In the data rows, the value 128 means zero.
Each row has a hidden score. How much does it go up from the first row of each pair to the second? 20 means little or no change, 40 a big rise and 0 a big fall. The score is a weighted sum of the row's numbers plus the product of two more (or one squared), each taken from its middle value.
193:094:129:098:148:088:108:108:078:143
139:180:167:131:114:132:164:074:101:124 22
077:152:085:101:172:178:040:121:149:149
118:154:106:154:103:160:106:152:159:103 16
148:132:120:134:080:125:191:143:106:087
149:156:122:123:104:140:105:101:122:113 25
156:133:113:137:138:149:075:080:125:126
195:143:149:095:021:080:170:145:139:072 19
156:141:175:058:059:100:122:095:124:115
141:159:120:144:059:120:160:157:144:082 18
138:108:093:111:110:105:138:155:120:107
123:026:162:122:182:077:154:179:131:169 30
133:066:094:146:154:100:071:157:150:147
123:143:113:136:121:145:103:137:131:117 30
101:111:121:150:143:152:104:106:146:150
103:104:103:096:174:164:119:119:113:129 27
092:059:176:153:181:063:165:189:157:197
101:000:132:089:189:072:148:188:113:183 30
145:130:092:147:083:112:138:189:158:087
111:127:076:149:098:135:110:178:152:106 19
075:149:089:146:161:174:087:148:154:139
140:161:131:169:060:131:152:139:157:072 16
113:194:143:122:130:196:158:032:088:140
139:141:124:142:159:145:087:098:120:119 11
101:140:120:146:146:126:114:151:165:149
157:087:182:103:166:101:173:103:111:116 23
107:136:127:144:148:170:076:086:126:114
107:211:147:134:135:189:130:031:099:160 27
103:215:161:176:140:162:144:084:157:166
168:141:126:101:078:109:150:135:116:094 3
114:157:117:124:129:159:091:133:155:122
120:179:134:153:106:144:144:113:140:130 24
154:114:093:135:090:109:156:189:132:085
161:129:135:083:083:104:112:124:133:108 24
093:138:115:193:139:149:085:131:186:172
115:056:150:127:182:082:142:162:140:169 26
179:123:122:100:057:080:140:163:130:079
142:070:147:113:151:099:146:145:131:137 28
146:119:127:136:106:096:117:144:152:124
197:128:154:076:065:078:137:120:118:091 22
077:137:073:176:170:199:073:147:159:118
221:129:174:056:060:069:159:100:096:083 17
114:065:080:123:164:124:074:168:159:134
106:166:072:193:128:172:125:194:176:076 15
122:151:120:169:134:140:089:115:158:163
112:208:183:106:138:163:186:021:057:175 27
138:148:100:144:082:130:129:167:157:090
092:118:135:138:146:126:119:150:157:168 25
131:029:150:125:175:058:133:199:156:151
163:122:179:101:075:085:176:116:121:118 20
146:131:112:146:104:115:146:163:129:095
131:027:165:127:154:065:147:172:120:162 29
121:165:124:153:113:150:130:120:143:107
214:141:195:047:003:056:160:102:126:078 11
073:156:068:167:157:185:076:149:151:122
086:153:089:130:142:170:068:135:150:126 21
125:139:122:095:114:137:085:114:129:125
108:153:120:145:141:174:114:091:108:167 26
071:152:096:090:177:175:045:124:139:155
137:075:097:100:168:111:106:128:109:153 17
099:154:090:141:147:160:099:146:145:117
111:155:096:171:122:158:109:161:165:102 20
106:140:103:121:129:147:093:128:123:132
158:119:126:108:106:100:097:130:145:137 18
139:161:128:143:064:135:132:148:153:083
174:127:207:117:131:093:185:054:074:160 30
143:138:126:133:119:147:111:078:096:138
203:123:153:082:061:066:153:133:109:077 16
131:109:109:135:120:122:151:164:129:098
125:081:103:135:157:130:094:142:172:112 19
147:134:167:124:136:126:160:090:110:121
117:099:127:123:151:137:123:096:107:157 19
138:147:098:161:137:161:064:102:148:122
132:129:153:115:127:125:117:101:130:120 21
092:128:197:152:167:085:177:140:137:216
164:161:126:173:023:118:193:173:158:040 11
138:172:146:129:135:158:137:048:086:151
097:116:109:151:183:171:067:113:118:131 17
119:164:102:167:102:156:125:163:159:088
139:119:131:066:173:121:168:095:060:175 27
091:163:058:205:103:178:129:196:168:081
151:122:124:099:063:099:140:155:130:105 24
133:148:107:101:136:165:086:076:100:118
110:161:208:162:163:088:196:130:136:209 26
136:141:144:057:104:114:089:107:120:135
085:106:150:125:195:121:166:174:164:161 22
210:087:127:051:171:091:137:097:058:109
099:113:054:183:146:149:100:197:181:125 13
138:030:185:117:155:081:161:116:095:174
143:061:111:123:147:121:081:111:102:147 7
100:134:096:128:156:156:074:143:152:138
090:176:175:164:152:157:168:076:143:140 27
087:161:139:162:150:157:106:110:152:162
134:143:114:135:149:151:094:111:123:148 20
084:159:073:210:153:186:120:184:176:103
212:097:156:063:147:075:165:055:007:175 35
135:133:123:146:138:163:098:075:121:117
096:162:073:190:143:178:114:177:169:102 17
088:145:090:151:150:174:096:140:125:112
131:130:186:068:151:135:205:027:029:159 31
191:175:161:146:000:089:206:138:157:034
183:116:145:089:084:099:137:114:102:089 17
159:162:156:091:132:163:158:008:029:154
079:150:046:193:125:188:109:188:157:092 4
198:128:128:107:133:120:101:069:090:119
095:142:066:200:123:166:124:185:157:104 10
079:149:104:103:154:171:051:122:140:151
112:140:104:119:124:154:081:116:124:111 16
159:111:186:125:142:109:142:090:116:132
117:096:119:124:182:114:121:174:164:145 19
091:025:119:113:178:106:129:166:140:176
092:153:191:157:136:123:165:111:164:168 15
187:154:163:079:021:086:151:117:129:082
137:166:120:137:128:159:116:107:136:105 28
129:138:101:167:099:139:120:165:177:089
157:120:116:105:105:104:113:137:120:110 19
094:091:116:076:180:120:143:144:107:164
087:125:068:167:131:160:100:179:159:118 16
185:137:175:047:155:108:192:025:000:176
130:127:117:138:109:122:115:146:136:120 7
139:164:148:156:135:129:120:103:148:145
140:062:097:072:146:111:147:154:094:131 12
186:110:158:082:073:064:163:137:119:103
089:056:120:127:169:125:115:156:158:144 31
168:132:149:118:103:095:108:112:136:127
191:162:169:093:008:081:176:126:137:066 19
171:152:148:111:085:118:117:114:142:106
116:093:176:128:151:108:137:107:115:159 24
113:159:119:131:112:142:109:147:149:110
115:132:124:122:108:129:101:129:155:149 21
127:115:163:103:158:103:139:105:094:178
175:161:193:102:065:082:165:101:126:115 18
169:143:137:119:040:100:168:145:136:071
193:141:188:051:025:060:149:096:123:080 15
141:062:131:051:172:100:155:129:075:154
125:072:164:122:170:106:155:143:134:142 24
151:175:152:090:135:149:158:062:086:113
053:164:036:217:137:204:111:204:173:093 4
108:135:112:140:149:168:078:110:123:117
139:142:087:157:080:134:154:176:142:077 12
122:160:182:103:150:146:195:063:085:138
137:145:168:121:119:122:160:086:100:152 18
187:105:149:089:095:091:140:129:130:088
142:145:070:154:052:121:156:206:154:065 14
130:147:096:147:141:162:079:094:144:141
124:148:137:184:127:141:087:109:176:149 12
146:155:151:149:089:127:165:119:128:089
159:097:223:082:161:083:226:076:051:172 26
120:152:082:170:080:145:136:179:158:081
131:102:121:129:133:125:103:123:129:136 23
127:140:109:108:094:139:093:137:137:111
136:123:190:138:112:099:189:127:125:130 24
082:135:076:172:150:162:119:172:140:117
121:120:135:131:110:107:189:152:105:145 22
082:137:150:147:153:134:127:115:142:189
168:019:117:068:161:102:117:114:067:118 21
166:135:178:144:139:085:150:093:104:163
173:134:171:055:083:080:140:102:115:113 12
157:135:090:134:054:110:152:180:149:075
165:143:141:091:060:100:133:135:134:100 21
152:133:180:087:099:105:160:090:121:115
086:166:057:214:120:187:118:189:168:090 12
111:131:162:108:155:110:181:125:127:150
139:146:084:111:136:149:078:108:133:120 21
129:158:211:155:138:100:192:077:093:206
152:128:125:135:081:119:148:143:145:094 10
